In the data rows, zero lies at 4.5, halfway between 4 and 5.
Here are some points, one per row:
[6 3 5 4 3 6 5 4 2 4 5 4 5 8 4 6 2 3 4 6 0 4 5 7 5 7 7 6 5 3 7 3 3 5 6 2 5 6 8 9 5 7 9 2 5 8 4 6]
[2 4 2 5 3 2 6 6 4 3 6 4 3 5 4 5 2 4 5 3 7 2 4 6 4 5 2 5 2 5 6 3 2 4 4 4 4 5 7 4 5 5 3 8 3 4 4 7]
[2 4 4 8 5 4 5 6 5 3 1 5 3 5 4 5 6 5 2 5 5 4 4 8 5 3 5 3 5 6 1 3 4 5 5 6 5 5 3 7 4 5 5 4 6 3 6 4]
[7 5 3 6 5 4 4 2 2 5 3 1 2 0 4 7 3 6 5 4 2 5 3 3 5 4 3 6 4 8 3 4 2 6 5 5 4 2 0 7 3 3 5 5 3 4 4 4]
[5 7 6 2 4 6 6 6 4 5 6 5 4 5 5 4 4 5 6 7 3 1 2 5 5 2 5 6 5 3 4 4 2 6 4 3 3 7 4 2 5 5 5 5 8 3 4 5]
[1 5 6 5 6 5 5 6 2 5 7 0 7 7 6 5 4 5 6 5 5 4 7 2 5 5 3 4 5 8 1 6 3 3 9 3 5 4 3 3 5 5 7 4 6 6 4 4]
[6 3 3 2 3 5 6 6 5 7 9 8 4 3 6 5 7 6 4 3 3 5 6 3 4 6 4 5 7 5 5 6 3 2 3 8 6 5 5 7 3 5 5 6 5 5 6 3]
[6 3 2 4 4 4 5 6 7 7 4 4 2 6 5 6 2 6 2 6 7 8 4 0 6 5 5 0 5 5 3 5 5 3 2 2 4 7 3 5 7 9 5 3 4 4 7 6]
[5 5 5 5 3 3 4 8 3 5 6 4 5 2 5 1 4 2 8 3 4 5 7 4 3 5 6 7 4 4 3 3 7 6 3 4 6 1 5 5 7 7 4 4 6 5 5 7]
[5 4 7 5 6 5 3 4 6 4 2 3 4 4 6 1 5 9 7 5 8 2 6 7 5 6 4 6 7 5 9 5 4 6 6 4 3 4 3 6 5 8 5 4 1 2 8 4]
[5 2 5 4 4 4 4 6 7 4 4 5 4 3 8 3 2 6 5 4 5 4 4 7 3 5 2 4 3 2 5 6 7 4 3 3 6 6 2 5 5 4 4 2 6 6 3 3]
[1 5 4 3 3 7 4 6 5 3 3 3 5 5 5 6 4 4 7 4 4 2 5 5 4 7 6 5 5 4 2 4 4 3 2 4 8 6 4 3 1 5 5 5 2 4 5 5]
[5 4 2 4 3 5 3 5 7 5 5 2 5 4 3 2 9 2 5 3 5 5 5 3 5 7 5 5 5 4 6 4 1 7 4 5 5 5 4 4 7 5 2 4 4 8 2 5]
[3 3 8 3 3 8 6 4 5 5 5 6 5 3 2 6 3 2 0 6 5 6 4 7 6 3 3 8 6 4 7 8 3 3 7 4 9 3 4 2 6 6 2 4 3 1 5 2]
[4 5 5 4 4 4 5 4 7 4 4 4 1 6 2 3 3 4 6 3 4 9 6 5 5 5 7 6 4 5 4 4 5 2 3 6 2 6 3 3 5 4 6 4 6 4 3 4]
[3 4 6 4 4 6 4 4 4 6 4 3 3 7 5 5 7 3 6 3 2 5 5 5 6 4 3 4 3 6 6 4 8 6 5 4 3 7 4 5 5 3 4 7 5 4 6 3]
[3 6 3 9 7 9 4 2 4 3 3 6 4 5 4 5 1 6 4 5 9 7 1 3 4 7 4 4 6 6 9 1 5 7 3 4 5 0 2 7 1 3 5 8 7 6 2 0]
[6 5 4 6 6 3 4 4 3 3 7 9 7 8 5 6 1 6 3 3 2 3 7 6 7 5 5 4 6 7 3 4 4 6 3 6 4 5 4 2 5 6 4 3 2 4 0 4]
[5 5 7 4 7 7 6 1 6 3 8 6 6 1 3 6 9 3 5 4 9 3 1 4 6 2 5 8 2 6 2 1 5 5 1 2 6 4 8 7 5 6 5 2 4 4 1 6]
[7 3 9 3 4 5 4 5 1 3 4 3 2 6 9 5 5 6 5 4 6 9 4 5 7 5 6 4 7 0 3 4 2 4 9 5 6 5 7 3 4 2 5 6 4 4 3 6]
[4 6 1 4 5 4 6 5 0 7 5 2 3 3 2 2 6 5 2 4 3 4 3 6 5 6 4 2 6 3 3 7 7 3 5 6 4 3 9 5 5 7 3 5 6 4 2 1]
[5 2 5 3 4 9 6 4 3 4 6 2 2 6 7 6 7 4 3 8 7 1 6 4 6 1 6 8 3 3 7 7 7 5 2 7 1 3 5 1 4 7 4 2 4 5 3 9]
[4 5 5 3 4 6 4 4 5 7 3 5 4 9 2 5 3 5 5 4 7 5 7 5 2 4 3 5 4 2 0 4 5 5 7 4 3 5 2 6 3 6 2 4 4 4 4 5]
[4 2 5 6 5 4 4 5 5 5 4 6 6 6 2 5 4 5 9 7 3 8 5 5 6 2 2 4 6 5 4 7 3 5 2 5 3 4 9 5 2 0 3 3 3 1 4 4]
[6 4 4 6 6 2 8 4 4 2 5 7 8 2 3 6 8 4 6 6 8 9 3 8 5 6 4 5 1 4 5 5 6 7 3 3 4 2 0 4 5 7 7 8 5 2 2 5]
[6 3 4 5 4 6 5 6 3 5 5 6 6 0 2 4 2 5 6 5 4 3 5 3 5 6 6 2 3 3 5 2 7 4 9 4 4 7 4 3 3 3 4 4 3 4 5 5]
[4 2 5 3 5 3 6 3 7 3 5 1 6 5 4 5 4 6 1 5 3 5 6 3 3 3 6 5 4 5 4 1 5 6 4 4 6 5 8 3 4 3 3 6 4 5 5 2]
[1 4 7 3 4 3 7 3 2 3 2 8 5 4 5 3 8 3 6 5 2 6 3 1 4 2 6 4 4 5 8 3 3 4 4 5 5 4 2 4 6 9 3 4 3 4 1 4]
[5 4 0 4 4 5 8 2 1 5 3 5 6 5 6 4 3 2 4 3 6 3 8 4 5 5 5 5 9 2 2 4 4 3 2 2 3 4 4 4 7 0 5 4 4 3 7 4]
[2 5 3 5 4 1 4 3 5 5 6 6 2 3 6 5 6 5 2 5 2 5 4 5 5 5 5 7 6 4 5 5 6 5 6 0 0 4 5 3 2 4 4 2 4 6 6 6]
[7 5 4 3 6 3 8 5 9 4 5 3 5 8 6 5 4 1 6 4 2 1 2 5 5 5 5 1 8 3 5 4 6 3 9 4 1 2 5 4 4 6 6 5 3 6 4 5]
[7 5 0 6 5 9 4 4 8 6 0 8 6 3 8 7 5 7 8 5 3 6 6 6 5 2 6 6 1 7 5 8 2 3 8 4 6 3 9 3 5 6 4 6 6 4 5 4]
[0 3 3 2 4 6 3 3 6 4 6 6 4 2 4 3 2 6 4 4 4 5 4 5 6 5 4 3 4 2 0 6 4 5 4 6 4 4 4 5 6 4 5 6 4 8 6 6]
[2 6 4 3 3 0 5 5 6 6 4 3 6 3 6 7 3 5 5 4 6 4 5 4 6 4 5 7 6 4 6 4 4 6 4 6 4 6 5 6 4 4 4 4 7 4 4 5]
[4 7 3 5 7 6 4 5 4 1 5 4 3 3 4 8 5 4 6 6 4 6 3 6 1 4 3 6 7 7 4 3 5 4 3 5 4 5 4 6 6 3 2 6 3 5 6 5]
[4 5 3 5 7 3 3 5 6 8 4 3 6 4 5 4 3 3 3 3 5 6 5 7 3 4 4 7 5 4 6 3 3 2 5 5 6 7 4 2 4 5 7 5 4 6 4 7]
[5 5 7 8 5 5 3 2 6 3 4 3 5 3 5 5 5 5 4 4 1 4 4 4 5 6 3 5 3 4 3 4 4 2 4 5 3 5 6 5 5 5 2 5 6 2 6 5]
[5 4 6 3 5 2 4 5 6 3 2 6 3 3 4 3 4 3 1 6 4 3 7 2 4 5 5 4 5 6 5 6 5 2 5 3 3 6 4 7 4 1 5 7 6 3 2 7]
[4 8 5 6 5 7 6 6 6 3 4 5 4 2 5 3 5 4 2 4 4 6 6 0 3 5 2 4 3 4 5 5 4 8 5 6 5 5 8 4 2 4 8 4 2 3 6 5]
[6 6 9 5 4 6 6 5 4 6 2 5 7 3 4 6 3 4 1 3 6 4 6 9 4 5 5 0 4 8 6 5 3 3 1 4 1 3 7 5 4 4 3 5 5 8 7 5]
[4 5 9 5 6 2 4 4 5 7 5 5 1 5 2 6 5 5 7 5 4 1 6 3 4 6 5 3 4 3 5 7 5 5 4 5 8 4 6 3 7 2 7 6 3 6 4 4]
[6 2 4 3 8 3 5 5 1 6 3 7 5 7 4 2 6 2 4 4 4 4 2 3 4 7 4 7 3 5 3 5 4 5 3 5 6 4 5 3 4 5 3 6 7 4 8 5]
[5 5 3 2 3 1 3 4 4 3 4 5 2 6 6 5 4 3 6 6 8 3 5 5 5 5 3 2 4 6 5 2 4 4 6 5 6 4 5 3 5 3 4 1 5 6 7 2]
[7 4 4 5 5 4 1 6 2 3 4 5 6 4 2 7 5 6 5 3 5 3 6 1 4 2 3 5 4 2 5 5 4 3 5 4 3 5 4 4 3 6 6 4 5 7 6 2]
[6 8 4 7 6 3 6 3 3 3 8 3 5 6 5 3 6 4 5 5 4 6 3 6 6 2 6 2 2 3 6 5 4 5 2 3 9 4 0 7 2 4 3 6 4 6 6 6]
[4 4 3 4 4 5 1 3 4 3 6 4 5 4 4 5 5 4 5 4 6 4 4 5 2 3 5 1 5 6 5 6 5 5 6 6 7 5 5 4 4 4 6 4 8 1 5 7]
[4 4 5 5 5 3 3 5 4 5 6 4 5 4 6 5 4 3 5 5 6 4 2 4 2 4 7 4 1 4 3 5 4 5 6 6 0 5 4 6 5 3 5 4 2 3 5 0]
[4 7 3 4 4 6 4 7 5 5 3 5 7 9 4 3 6 8 2 4 2 5 2 3 4 6 5 6 2 5 6 4 6 4 5 5 4 1 3 6 7 0 5 2 5 3 4 6]
[6 4 5 7 1 2 4 4 4 5 4 4 8 6 3 0 6 3 5 4 7 3 2 3 4 6 5 7 6 7 2 7 9 6 6 8 6 5 5 4 5 6 4 5 5 8 6 5]
[5 4 4 5 3 5 1 5 5 6 4 4 4 5 6 3 6 5 2 7 1 4 5 7 5 2 3 4 5 5 3 3 6 5 3 4 4 5 4 2 4 7 6 6 4 3 4 3]
There is one direction along which these points spread out most. Take the direction at right angles to it along which they spread out most. Then take the direction at right angles to both along which they spread out most. Go by this last direction. How far along it is each point below, from 0 to 99? 50 is the average, and the first point above lies past it. One standard deviation of the points above along it is 16.
[4 2 5 6 5 4 4 5 5 5 4 6 6 6 2 5 4 5 9 7 3 8 5 5 6 2 2 4 6 5 4 7 3 5 2 5 3 4 9 5 2 0 3 3 3 1 4 4] 80
[4 4 3 4 4 5 1 3 4 3 6 4 5 4 4 5 5 4 5 4 6 4 4 5 2 3 5 1 5 6 5 6 5 5 6 6 7 5 5 4 4 4 6 4 8 1 5 7] 51
[2 6 4 3 3 0 5 5 6 6 4 3 6 3 6 7 3 5 5 4 6 4 5 4 6 4 5 7 6 4 6 4 4 6 4 6 4 6 5 6 4 4 4 4 7 4 4 5] 45
[6 3 4 5 4 6 5 6 3 5 5 6 6 0 2 4 2 5 6 5 4 3 5 3 5 6 6 2 3 3 5 2 7 4 9 4 4 7 4 3 3 3 4 4 3 4 5 5] 49
[6 8 4 7 6 3 6 3 3 3 8 3 5 6 5 3 6 4 5 5 4 6 3 6 6 2 6 2 2 3 6 5 4 5 2 3 9 4 0 7 2 4 3 6 4 6 6 6] 27
[4 5 9 5 6 2 4 4 5 7 5 5 1 5 2 6 5 5 7 5 4 1 6 3 4 6 5 3 4 3 5 7 5 5 4 5 8 4 6 3 7 2 7 6 3 6 4 4] 45
[6 6 9 5 4 6 6 5 4 6 2 5 7 3 4 6 3 4 1 3 6 4 6 9 4 5 5 0 4 8 6 5 3 3 1 4 1 3 7 5 4 4 3 5 5 8 7 5] 66
[4 7 3 4 4 6 4 7 5 5 3 5 7 9 4 3 6 8 2 4 2 5 2 3 4 6 5 6 2 5 6 4 6 4 5 5 4 1 3 6 7 0 5 2 5 3 4 6] 43
[6 2 4 3 8 3 5 5 1 6 3 7 5 7 4 2 6 2 4 4 4 4 2 3 4 7 4 7 3 5 3 5 4 5 3 5 6 4 5 3 4 5 3 6 7 4 8 5] 31
[3 4 6 4 4 6 4 4 4 6 4 3 3 7 5 5 7 3 6 3 2 5 5 5 6 4 3 4 3 6 6 4 8 6 5 4 3 7 4 5 5 3 4 7 5 4 6 3] 49
[2 4 4 8 5 4 5 6 5 3 1 5 3 5 4 5 6 5 2 5 5 4 4 8 5 3 5 3 5 6 1 3 4 5 5 6 5 5 3 7 4 5 5 4 6 3 6 4] 50
[7 3 9 3 4 5 4 5 1 3 4 3 2 6 9 5 5 6 5 4 6 9 4 5 7 5 6 4 7 0 3 4 2 4 9 5 6 5 7 3 4 2 5 6 4 4 3 6] 68
